One turn or mirror swaps these rows in pairs. Which row does each one swap with?
z61: |   4.5 |   6.8 |   0.0 | -11.1 |   1.6 | -23.3 |  -9.2 |  10.0 |   7.5 | -10.2 |   1.1 |  11.9 |  22.7 |  -3.0 |   0.5 | -18.4 |
z159: |   4.1 |  -6.1 | -26.5 |  -5.1 |  -1.5 | -10.3 |  -0.9 |  12.0 |  -0.1 |  -0.4 |  18.1 |  13.8 | -17.5 |  10.8 |  10.1 | -13.1 |
z400: |   8.7 |   5.1 |  -8.2 |  -4.4 |   6.6 | -12.3 |  -7.1 |  12.6 |  11.6 |  -9.0 | -12.5 |  16.3 |  12.4 |  -1.0 |  16.2 | -28.8 |
z733: |  -1.4 |  -9.2 | -24.5 |  -3.2 |  -2.4 | -11.2 |   0.6 |  11.6 |  -6.4 |  -0.9 |  18.5 |  10.5 | -12.4 |  18.2 |   8.9 |  -8.9 |
z114: |  33.6 |   2.2 |   1.6 |  -7.4 |   1.1 |   5.2 | -11.0 |  15.4 |   6.8 | -17.2 |   3.6 |  11.9 |   6.2 |  -3.1 |  18.2 |   8.8 |
z276: |   5.8 | -12.5 | -18.4 |   8.8 |  23.7 |   1.7 |  16.5 |  -0.1 |  12.7 | -10.8 |  11.8 |  -5.8 |  -0.6 | -14.5 |   9.8 | -20.6 |
z980: |   4.8 |  -9.0 |  -7.5 |  -0.9 |  -3.0 |  16.5 |  13.2 |   0.9 |  15.5 | -13.2 |  -5.9 |  13.8 |  18.4 |  22.3 |  11.5 |  11.9 |
z183: |   9.9 |  -6.3 |  13.1 |  -6.8 |  -4.1 |  -0.3 | -13.7 |  -0.7 |   9.6 |  -6.5 |  -9.4 | -12.6 |  -8.9 |  -9.3 |  17.0 |  17.5 |
z913: | -11.2 | -10.8 |  -0.5 |   1.8 |   1.5 |  24.3 |   7.6 |   8.8 |  19.3 |  -1.6 |  16.6 |   6.2 |  10.7 |   6.1 |  12.9 |  12.6 |
z806: |  -3.9 |  -7.9 | -22.2 |  -5.4 |  -4.1 | -13.9 |   5.2 |   9.6 |  -4.4 |   1.8 |  14.9 |  12.7 |  -7.9 |  20.2 |   5.3 |  -6.0 |
z173: |  -0.9 | -11.8 | -12.1 |   8.5 |  15.1 | -11.8 |  -5.5 |  22.9 | -12.8 |  -1.4 |  -3.3 |   4.2 |  -4.0 |   2.8 |  -9.5 |   7.4 |
z729: |   9.8 |  -7.8 |  -0.6 |  10.6 |  21.7 | -13.8 |  12.6 |   0.0 |  39.6 |  -3.6 |   2.0 |   4.2 |  -5.5 |  10.8 |   3.5 |   4.2 |
z555: |  -8.9 |  -7.0 |   5.2 |  22.1 | -13.5 |  -4.5 |   0.9 |   3.6 |  -6.0 |  -6.0 |  20.1 |   7.5 |  -5.0 |   9.7 |   3.3 | -17.8 |
z248: |  10.0 |  -8.4 |  -3.9 |  14.0 |  13.6 |   0.4 |  -4.8 | -15.1 |  37.1 | -16.2 |   4.4 |   2.1 |  -4.0 |  20.0 |   7.4 |   8.4 |
z880: |   9.9 | -14.1 |   3.7 |  -7.8 |  -6.8 |  -9.8 |   0.8 |   8.4 |   8.9 |  10.2 |   0.9 | -21.4 |  -7.6 |  -4.1 |   9.2 |  12.5 |
z912: |  24.7 |   3.1 |  -1.2 | -14.8 |   0.9 |  12.0 |  -6.7 |  12.2 |  10.2 | -12.9 | -11.1 |   1.9 |  15.0 |   5.7 |  13.4 |  11.0 |
z778: |   3.8 |  -9.8 | -16.4 |   8.8 |  16.7 |  -3.0 | -12.4 |   9.0 | -19.0 | -11.6 |  -4.8 |  -3.4 |   5.3 |   3.5 |   0.5 |  14.2 |
z837: |   8.4 |  -7.3 |   7.4 |  -6.9 |  -0.8 |  -3.0 | -19.0 |  -3.8 |  11.8 |  -8.7 |  -2.9 |  -4.5 | -13.6 | -14.9 |  21.6 |  16.1 |
z105: | -13.2 | -11.0 |  -1.2 |  12.5 | -10.6 |   5.5 |   6.9 |   8.7 |  10.0 |  -1.3 |  24.8 |  20.5 |   4.9 |   4.2 |  11.0 | -12.9 |
z540: |  19.5 |   7.9 |  11.2 |  -6.9 |  -5.5 |  -9.8 |  10.2 |  -6.0 |   0.6 | -27.7 |  14.2 |   5.1 |   5.2 |  -7.5 |  10.1 |  11.7 |
z403: |   0.3 |  -5.7 |  19.3 |  21.5 |  13.3 |   5.5 |  -7.1 |  -0.9 |  19.3 | -13.6 |  -8.4 |   9.7 |  -4.2 |   8.3 |  19.7 |  15.6 |
z944: |  -2.9 |  -8.6 |  -4.7 |  12.9 |  19.0 | -10.3 |   0.7 |  21.1 |  -6.9 |   1.2 | -11.6 |   5.8 |  -4.4 |   6.0 | -10.4 |   2.9 |
z584: |  15.5 |  -1.8 |   2.7 | -14.3 |   6.6 |  19.7 |   3.9 |   5.4 |  23.6 |  -8.5 |  -7.7 |  -5.5 |  16.6 |  -4.2 |  16.6 |   3.3 |
z225: |  14.1 |  -0.4 |  14.6 |  15.7 |   1.4 |  11.8 |  12.0 |  -6.9 |  14.8 | -23.9 |  22.4 |   2.4 |   0.2 |  12.1 |   1.2 |   9.0 |
z759: |  13.2 |  -9.3 | -21.8 |   7.0 |  15.5 |  -2.1 |  13.0 |   1.5 |   8.5 |  -4.8 |  15.5 | -10.1 |  -6.6 | -12.8 |  13.1 | -20.7 |
z455: |   0.0 | -13.0 |  -1.4 |  13.5 |  13.2 |   0.0 | -11.4 | -19.1 |  32.1 | -15.4 |  -0.7 |  -0.8 |  -1.3 |  18.6 |   3.7 |   6.0 |
z493: |  14.3 |   3.4 |  10.2 |   9.8 |   3.6 |  -1.7 |  -1.5 |   2.0 |  11.4 | -16.7 |  23.8 |   5.4 |  -2.6 |  15.8 |  -7.4 |  22.0 |
z14: | -10.1 |  -1.1 |   4.6 |  -9.1 |  13.9 | -14.8 |  23.3 |   1.4 |   5.0 | -10.6 |  -5.1 |   6.9 |   2.2 |  -7.9 |   7.4 | -22.1 |
z680: |  21.4 |  -3.6 |  -3.2 |   1.3 |  -0.2 |  -3.5 | -20.1 | -13.2 |  12.9 | -14.5 |   5.1 | -17.6 |   5.5 |   6.8 |  23.7 |   3.7 |
z773: |  12.8 |  -1.4 |   4.7 |   0.6 |  -4.0 |  -5.7 | -17.0 |  -5.6 |   5.3 | -10.8 |  -7.4 |  -0.6 | -15.9 | -14.4 |  20.3 |  16.9 |
z845: | -15.8 |  -1.6 |  -0.8 |   0.2 |  13.8 |  -7.7 |   9.0 |  -2.2 |   8.6 | -11.5 | -11.1 |   1.0 |  -0.9 |  -3.7 |  -5.0 | -29.5 |
z386: |   5.1 |   6.4 |  -1.0 |  -2.1 |   6.2 | -11.5 |  -8.1 |  12.4 |  10.0 |  -9.3 | -15.1 |  20.4 |  11.4 |  -5.9 |  13.2 | -26.2 |
z982: | -15.2 |  -4.9 |   8.5 |  -3.1 |  14.8 |  -9.4 |  14.2 |   3.0 |   3.5 | -10.1 | -10.5 |   2.8 |   0.8 |  -2.6 |  -4.9 | -25.2 |
z443: |  -3.4 |  -3.7 | -25.2 |  -1.1 |  -2.9 |  -8.7 |  -6.9 |  12.2 |  -2.0 |  -1.1 |  11.6 |  14.1 | -22.0 |   4.2 |   7.4 | -10.7 |
z211: |   2.6 | -11.1 |  -5.5 |  17.9 |   9.8 |   4.0 |  -5.6 | -23.4 |  27.6 | -14.2 |  -8.3 |  -2.2 |   1.1 |  17.4 |   5.3 |   3.1 |
z951: |  10.6 | -11.4 |  15.7 |  16.5 |   2.5 |  17.2 |   7.0 |  -4.3 |  11.7 | -20.2 |  10.4 |  -1.4 |  16.3 |  16.0 |  -2.9 |  -0.3 |
z112: |   5.6 |  -8.7 | -13.1 |  17.7 |  29.4 |   8.4 |  10.9 |  -5.5 |   5.9 | -22.1 |   8.0 |   0.8 |   0.1 | -13.3 |  16.9 |  -5.6 |
z557: |  14.0 |  13.7 |   3.0 | -13.6 |  13.6 | -16.2 |  -8.2 |   3.5 |  13.4 | -19.8 |  15.7 |  -0.2 |  16.1 |  -3.3 |  -0.5 |   9.7 |
z640: | -12.0 |  -1.9 |   6.7 |  -6.8 |  18.7 | -11.9 |  17.4 |   4.8 |   4.2 | -13.1 |  -8.0 |   6.0 |   2.9 |  -5.6 |   6.0 | -24.4 |
z113: |  -5.2 |  -8.1 |  -3.1 |  19.7 | -16.1 |  -1.7 |  -3.1 |  -1.9 |  -1.8 |  -4.1 |  22.6 |   6.5 |  -1.8 |  10.8 |   3.3 | -20.2 |

z951 swaps with z114
z14 swaps with z806
z773 swaps with z211
z680 swaps with z403
z400 swaps with z555
z112 swaps with z778
z982 swaps with z159
z443 swaps with z845
z61 swaps with z105
z276 swaps with z173

